50 stands for zero in the data rows.
Here are some points, one per row:
[31 51 49 54 32 30 48 48 46 68 61 44 46 48 46 34 44 13 54 60 53 40 52 36 56 36 38 47 59 53 51 43 45
 38 42 49 47 44 62 51 43 51 52 49 66 68 51 48 49 56 56 36 46 58 49 44 41]
[34 51 46 46 50 72 25 54 46 56 31 66 52 54 60 38 53 52 54 46 65 44 58 46 55 58 35 38 35 49 51 55 50
 57 74 47 66 58 45 44 45 57 31 47 57 46 57 77 52 53 62 31 47 40 31 48 50]
[58 53 56 50 59 51 51 32 61 45 35 57 47 43 41 33 44 47 51 40 56 66 51 69 49 45 35 51 82 36 52 45 66
 56 63 56 29 47 49 35 44 50 36 53 42 39 67 48 48 47 35 43 70 38 60 49 44]
[48 27 46 38 52 48 35 70 61 28 61 53 47 31 31 56 48 56 49 55 46 47 48 68 50 60 36 53 57 64 53 45 43
 58 46 50 45 52 48 64 44 51 61 65 78 60 50 38 48 64 48 54 45 11 47 46 65]
[41 53 54 52 53 41 66 41 41 41 57 43 51 65 32 43 53 60 48 63 53 49 41 43 33 59 61 40 53 42 44 49 59
 59 64 59 38 44 38 52 40 33 49 66 47 60 53 59 21 55 62 49 35 53 42 62 52]
[58 42 73 29 46 53 67 55 52 56 50 44 45 45 66 50 61 50 74 45 45 59 55 63 51 56 45 33 74 64 41 62 61
 47 53 41 58 29 44 42 53 40 48 50 65 48 43 75 49 45 39 73 45 61 37 47 55]
[50 60 43 36 53 40 43 39 45 46 42 59 85 48 52 78 52 46 56 68 53 52 46 53 49 40 58 51 49 61 50 60 54
 39 54 50 46 49 33 36 46 68 45 49 47 76 48 52 61 43 40 50 37 45 59 57 55]
[39 21 33 39 40 57 50 31 36 46 65 36 47 47 69 44 37 42 33 59 57 72 38 63 50 56 59 68 35 60 52 62 45
 37 52 62 45 45 62 68 48 61 54 43 45 64 54 50 52 58 61 45 57 66 48 54 47]
[55 54 41 69 54 46 77 60 47 54 51 41 66 29 36 51 42 40 57 50 48 52 53 55 64 56 55 57 46 72 38 56 32
 62 38 41 45 58 62 44 35 45 39 53 42 45 72 49 56 41 45 50 45 43 34 55 45]
[33 48 55 63 60 34 50 56 50 47 43 49 49 59 53 65 46 40 65 62 42 37 51 56 52 54 57 50 62 47 58 66 46
 55 61 65 51 59 51 55 97 54 37 60 55 29 62 54 45 52 49 59 57 50 47 45 63]
[47 61 47 56 73 52 62 56 57 47 49 24 65 46 68 55 57 44 40 38 56 41 45 59 39 52 25 61 35 58 56 33 48
 45 59 53 58 57 41 54 60 38 61 40 46 58 46 50 47 51 45 46 54 48 67 61 49]
[51 44 43 51 57 61 53 29 54 43 35 58 16 61 60 64 59 50 52 52 57 36 58 41 54 46 61 39 52 69 46 52 44
 59 57 60 45 79 45 31 43 44 64 55 54 37 45 54 52 56 45 61 45 38 58 57 36]
[44 65 52 56 66 43 40 36 43 53 54 45 40  9 55 47 58 60 63 63 41 42 47 43 54 54 58 44 40 36 47 47 46
 51 41 53 56 46 57 53 40 46 62 49 52 44 41 51 56 53 44 30 73 49 40 57 46]
[62 47 54 48 41 60 58 69  0 58 48 57 47 53 52 52 27 64 46 48 45 40 56 46 43 51 44 51 56 52 48 32 59
 27 59 44 47 62 49 54 45 53 49 64 56 41 46 45 50 37 40 49 55 50 52 58 61]
[46 59 43 29 33 64 55 57 47 40 53 55 48 51 63 53 56 48 67 58 55 54 56 57 56 58 45 40 52 21 60 39 38
 53 26 59 53 59 52 62 60 43 51 46 32 60 58 43 56 25 70 39 39 50 62 48 33]
[42 56 54 51 49 39 55 39 52 52 45 63 55 47 54 59 48 43 49 44 56 90 63 49 49 53 64 54 51 46 61 32 61
 53 45 49 65 64 50 40 46 43 56 34 61 29 40 51 44 48 70 53 48 47 54 47 73]
[37 53 72 51 70 61 24 36 52 50 48 51 55 54 47 50 56 49 45 38 46 49 54 52 63 59 58 39 49 52 44 49 51
 46 48 33 58 57 64 41 52 48 39 61 61 60 60 20 44 52 57 60 53 64 75 54 46]
[56 27 50 55 45 39 66 59 59 25 57 63 52 33 45 39 51 61 38 50 51 29 58 53 57 38 57 40 53 58 56 40 52
 47 54 38 52 50 44 47 57 54 47 53 19 57 37 54 45 49 60 49 56 78 44 43 55]
[62 63 44 53 54 55 37 52 17 55 51 53 56 53 43 36 62 39 33 53 55 55 43 51 57 49 56 48 60 61 44 51 49
 77 44 47 67 49 46 42 73 45 63 48 42 57 45 39 67 60 49 50 56 44 49 38 46]
[36 50 38 58 37 41 50 58 53 34 60 32 48 60 59 60 48 53 55 38 45 56 39 39 54 56 43 49 55 43 28 52 63
 67 48 41 56 46 64 55 40 69 50 49 32 45 26 48 33 40 29 43 40 56 53 39 57]
[45 84 52 54 42 52 42 47 56 57 61 47 52 51 61 44 47 56 46 43 50 47 51 53 55 64 60 49 41 53 56 42 45
 53 51 41  0 52 56 56 57 58 54 43 55 48 38 58 66 51 58 64 54 50 50 40 46]
[68 37 71 50 72 62 56 54 54 57 58 50 40 46 37 59 45 17 41 49 43 50 40 39 35 57 51 30 40 46 66 65 59
 46 52 54 51 50 39 63 44 64 34 50 38 47 39 53 44 33 50 67 41 36 50 40 48]
[39 25 42 48 67 57 40 73 58 54 47 54 45 67 46 43 36 52 52 47 49 55 62 41 37 46 65 49 51 39 45 63 33
 50 50 43 32 34 34 51 47 33 63 19 52 51 52 45 49 40 32 47 54 61 57 52 52]
[74 43 41 59 44 57 32 48 63 51 41 22 55 56 50 59 45 54 22 50 42 40 55 53 62 41 47 39 54 37 67 56 54
 43 40 42 52 43 43 48 43 47 60 64 60 33 50 69 38 38 46 57 39 55 46 49 54]
[62 37 54 65 51 57 51 45 53 73 59 59 63 67 40 55 60 64 64 55 25 48 39 66 66 49 39 56 44 49 59 43 42
 51 64 64 54 54 44 60 29 67 61 39 41 60 58 49 48 57 49 56 44 62 51 40 62]
[33 49 57 46 42 58 56 68 42 49 16 48 55 55 54 49 64 43 47 55 30 52 57 47 62 42 55 65 28 48 64 48 73
 60 35 49 40 33 61 59 47 41 54 61 44 49 56 42 63 70 55 44 52 47 52 65 42]
[59 55 51 49 52 44 59 36 42 23 48 54 45 56 49 47 67 52 46 17 39 46 55 36 51 48 46 52 48 44 46 53 53
 38 54 61 50 49 44 45 57 52 48 23 72 58 61 51 59 41 53 48 47 45 33 45 47]
[52 55 68 42 50 65 38 45 58 43 57 69 58 60 46 71 41 38 45 56 49 41 48 47 45 50 42 84 50 47 28 56 50
 61 50 53 58 47 58 50 44 38 67 53 47 40 53 62 61 49 71 46 65 57 44 51 35]
[49 63 44 53 58 58 70 51 68 70 55 58 36 45 68 35 50 59 39 50 66 42 39 42 55 43 63 72 61 39 43 47 60
 55 33 47 52 53 28 53 48 50 40 67 62 58 59 41 50 53 45 48 46 53 45 37 63]
[58 57 49 49 30 47 55 65 58 49 44 52 51 54 48 44 79 52 45 51 44 59 27 53 30 39 56 50 39 55 48 57 27
 42 60 43 56 51 46 37 44 48 39 59 62 37 44 40 28 37 44 53 71 50 62 40 47]
[48 40 51 48 35 43 55 42 54 60 59 33 51 36 37 57 45 78 45 49 57 43 59 37 30 58 36 50 59 51 55 65 50
 62 54 50 53 41 53 39 57 50 41 42 53 31 60 38 65 64 61 44 40 59 70 43 43]
[57 64 30 64 49 53 65 55 66 57 63 63 41 65 54 58 44 61 38 60 50 55 53 58 38 40 47 27 56 51 52 50 59
 37 48 44 60 31 85 47 57 56 47 39 49 62 45 39 47 54 49 43 51 41 38 72 53]
[39 48 52 41 50 51 49 48 59 59 53 39 66 56 37 35 30 58 71 40 54 55 56 51 51 44 54 59 46 36 51 52 44
 34 40 49 63 70 49 43 55 62 65 63 38 55 31 41 51 67 44 55 57 47 31 55 27]
[68 53 39 33 34 47 35 41 61 57 54 49 44 43 37 38 48 37 66 47 57 43 45 45 50 46 52 57 30 55 37 36 47
 35 48 66 49 45 57 54 66 36 42 43 34 41 51 47 57 65 44 44 35 53 49 62 74]
[65 54 57 68 50 14 38 55 47 46 39 60 29 57 54 47 45 72 53 51 68 63 51 41 46 48 43 58 48 57 53 49 44
 49 42 45 59 41 49 74 43 56 40 51 46 59 52 68 50 45 43 63 48 47 63 51 36]
Along one direction, these points spread out more than along any other. Take the direction at right angles to it along which they spread out most. Go by this last direction. How far along it is each point below, from 0 to 99? 50 is the average, and the first point above lies past it. One standard deviation of the points above along it is 16.
[62 47 54 48 41 60 58 69  0 58 48 57 47 53 52 52 27 64 46 48 45 40 56 46 43 51 44 51 56 52 48 32 59
 27 59 44 47 62 49 54 45 53 49 64 56 41 46 45 50 37 40 49 55 50 52 58 61] 59
[68 37 71 50 72 62 56 54 54 57 58 50 40 46 37 59 45 17 41 49 43 50 40 39 35 57 51 30 40 46 66 65 59
 46 52 54 51 50 39 63 44 64 34 50 38 47 39 53 44 33 50 67 41 36 50 40 48] 57
[39 25 42 48 67 57 40 73 58 54 47 54 45 67 46 43 36 52 52 47 49 55 62 41 37 46 65 49 51 39 45 63 33
 50 50 43 32 34 34 51 47 33 63 19 52 51 52 45 49 40 32 47 54 61 57 52 52] 59
[62 63 44 53 54 55 37 52 17 55 51 53 56 53 43 36 62 39 33 53 55 55 43 51 57 49 56 48 60 61 44 51 49
 77 44 47 67 49 46 42 73 45 63 48 42 57 45 39 67 60 49 50 56 44 49 38 46] 33
[52 55 68 42 50 65 38 45 58 43 57 69 58 60 46 71 41 38 45 56 49 41 48 47 45 50 42 84 50 47 28 56 50
 61 50 53 58 47 58 50 44 38 67 53 47 40 53 62 61 49 71 46 65 57 44 51 35] 28
[56 27 50 55 45 39 66 59 59 25 57 63 52 33 45 39 51 61 38 50 51 29 58 53 57 38 57 40 53 58 56 40 52
 47 54 38 52 50 44 47 57 54 47 53 19 57 37 54 45 49 60 49 56 78 44 43 55] 78
[36 50 38 58 37 41 50 58 53 34 60 32 48 60 59 60 48 53 55 38 45 56 39 39 54 56 43 49 55 43 28 52 63
 67 48 41 56 46 64 55 40 69 50 49 32 45 26 48 33 40 29 43 40 56 53 39 57] 79
[33 49 57 46 42 58 56 68 42 49 16 48 55 55 54 49 64 43 47 55 30 52 57 47 62 42 55 65 28 48 64 48 73
 60 35 49 40 33 61 59 47 41 54 61 44 49 56 42 63 70 55 44 52 47 52 65 42] 39
[39 21 33 39 40 57 50 31 36 46 65 36 47 47 69 44 37 42 33 59 57 72 38 63 50 56 59 68 35 60 52 62 45
 37 52 62 45 45 62 68 48 61 54 43 45 64 54 50 52 58 61 45 57 66 48 54 47] 76
[62 37 54 65 51 57 51 45 53 73 59 59 63 67 40 55 60 64 64 55 25 48 39 66 66 49 39 56 44 49 59 43 42
 51 64 64 54 54 44 60 29 67 61 39 41 60 58 49 48 57 49 56 44 62 51 40 62] 67
